In the rows, zero is written as 128.
One hidden turn or mirror swaps the rows below in pairs. Which row is each named row swapped with?
fute: [135 154 120 153 149 129 141 139  92 152 135 118 150 110  96 141 127  97
 105 119 128]
Zimeg: [131 122 115 125 109 119 135 133 171 140 139 130 136 107 154 153 121 158
  95 121 123]
Ruf: [137 174 130 141  79 132 119 139 106 135 131 125 135 117 117 158 118 131
 105 123 116]
vob: [128 135 146 153 131 136 107 164 113 155 112 131 150 101  93 181 136 136
 105 119 123]
fezo: [134 136 144 179 115 164 107 135 150 151 114 109 143 144 113 138 130 141
 112 111 114]
lupo: [131 137 131 141 114 148 138 129  79 140 146 110 114 140 121 155 127 141
 101 119 127]
subap: [117 142 145 141  97 140 142 133 115 139 128 117 136 134 106 134 120  67
 119 117 130]
Fub: [130 130 149 137 118 139 134 138 172 143 112 129 131 119 108 158 142  65
 111 121 122]
Sipun: [141 112 105 130 123 115 117 137 129 113 136 104 125  79  99 169 133 124
 154 119 119]
Remeg: [143 122 153 180 121 141 169 151 129 132 127 115 136 108 142 113 141 110
 143 107 130]
mifu: [146 160 139 161 115 116 140 138 172 139 137 123 133 105  97 138 108  95
 141 125 130]
zudi: [135 138 128 139 120 165 142 113 146 141 160 121 114 138 141 126 116 124
 111 153 140]
divum: [135 112 118 153 133 113 138 133 148 152 128 131 141 133 147 180 122  87
 111 113 138]
dasig: [145  96 169 147 149 147 125 135 185 134 130 121 125 108 111 148 126 133
 123 131 130]
tiga: [135 133 122 157 154 133 108 129 149 134 127 122 117 116 133 153 129  79
  89 117 123]
ferim: [163  95 118 133  98 150 145 132 133 121 172 106 150  97 119 125 134 115
 124 113 123]
Nosit: [143 117 129 119 115 156 134 143 145 149 116 108 108  99 159 180 141  89
 123 121 128]
bal: [140 127  99 132 104 111 118 132  99 133 143 130 133 115 130 138 121 156
 140 116 124]
Lom: [140 119 124 129 114 159 150 129 148 110 163 110 151 105 142 111 136 107
 136 102 119]
sib: [126 102 124 140 142 132 137 152 165 139 120 124 135 106  99 160 124 163
  95 117 133]
ful: [136 144 155 121 132 160 135 121 136 146 120 114 128 123 115 165 132  69
 115 135 138]
Fopog: [161  96 144 139 121 114 140 149 134 145 122 128 126 101  91 175 144 157
 127 113 135]
mufe: [149 133 120 112 103 137 113 130 131 131 128 114 116  87  98 181 149 150
 135 128 116]
sezav: [150 110 141 127 126 139 164 133 148 106 149 121 132  88 120 110 135 121
 155 121 119]
nedo: [127 145 102 137 132 175 124 126 151 137 161 104 118 127 123 123 139 133
 133 130 119]
Dukul: [152 117 119 130 135 120 111 142 133 130 110 116 113  86 107 160 149 156
 151 114 127]
Rad: [125 133 153 148 160 110 133 135 185 141 136 125 137 115 115 159 128 119
 118 120 134]
pezig: [132 128 150 109 116 114 131 108 128 153 130 158 108 122 135 125 129 127
 133 125 126]
Tos: [124 160 141 165 111 141 129 135  96 137 122 127 126 114 125 160 104 116
 159 123 129]
bof: [139 149 163 148 109  93 124 133 157 140 133 122 129 113 125 156 134 160
 136 118 127]
bup: [131 108 153 149 112 124 128 132 137 140 123 120 125 123  99 158 131  68
  87 125 122]
Sobi: [134 154 133 123 125 166 109 135 125 169 131 111 124 114 126 133 154 156
 102 116 120]
buge: [120 110 165 158 120 150 156 139 133 143 134 139 142 134 155 136 122 111
  95 124 112]
Lusi: [133  77 157 145 167 146 147 132 116 142 142 128 141 107 123 151 123 119
 126 111 125]
nanif: [136 114 124 117 143 140 133 154 121 155 108 142 131  64 126 151 128 136
 137 109 134]
mebi: [146 107 131 142 102 153 141 145 137 126 144 114 145  89 127 102 151 103
 126  92 107]
suso: [157 127 101 173 124 147 132 139 162 111 162 116 142  90 127 134 140 120
 134 122 133]
bip: [148  81 133 139  90 166 129 130 165 145 124 126 135 119 141 157 145 126
 141 129 130]
Naler: [155 115 136 125 117 119 107 143 129 139 105 126 151  88 105 135 138 153
 114  87 123]
Lur: [166 112 158 135 113 105 146 124 132 161 109 156 129 112 128 148 125 143
 127 120 139]
Fura: [134 139 180 137 115 181 122 138 134 143 145 128 148  93 107 159 145 142
 137 125 128]
mer: [148  94 133 103 110 142 143 153 150 128 144 117 150  77 111 141 131 106
 138  99 119]
Rin: [135 178 135 154 138 132 139 141  91 146 138 121 134 117 125 157 126 130
 109 126 132]
muka: [137 133 147 137  91 126 129 133 150 143 128 118 138 111 131 168 137  62
 108 112 130]
Fovul: [139 155 153 149 141 114 140 122  93 145 129 128 146 121 106 129 132 138
 106 106 126]
Pur: [128 110 117 150 103 154 153 124 124 145 149 133 112 121 114 171 132 108
 145 160 134]
nirop: [139 141 112 156 115 148 128 124 130 140 145 106 127 161 117 155 100 147
 118 121 123]
vepe: [122 100 106 174 121 174 142 159 138 122 142 113 136 105 123 136 147 125
 131 114 108]
Budub: [129 130 157 139  99 187 124 135 102 130 130 113 118 104 129 157 133 149
 116 128 117]
zuro: [123 132 118 111 143 165 112 129 145 130 139  96 128  85 125 121 123 109
 111 102 129]

vob is swapped with bal
nedo is swapped with Rad
sib is swapped with nirop
bof is swapped with Sobi
bip is swapped with buge
mebi is swapped with muka

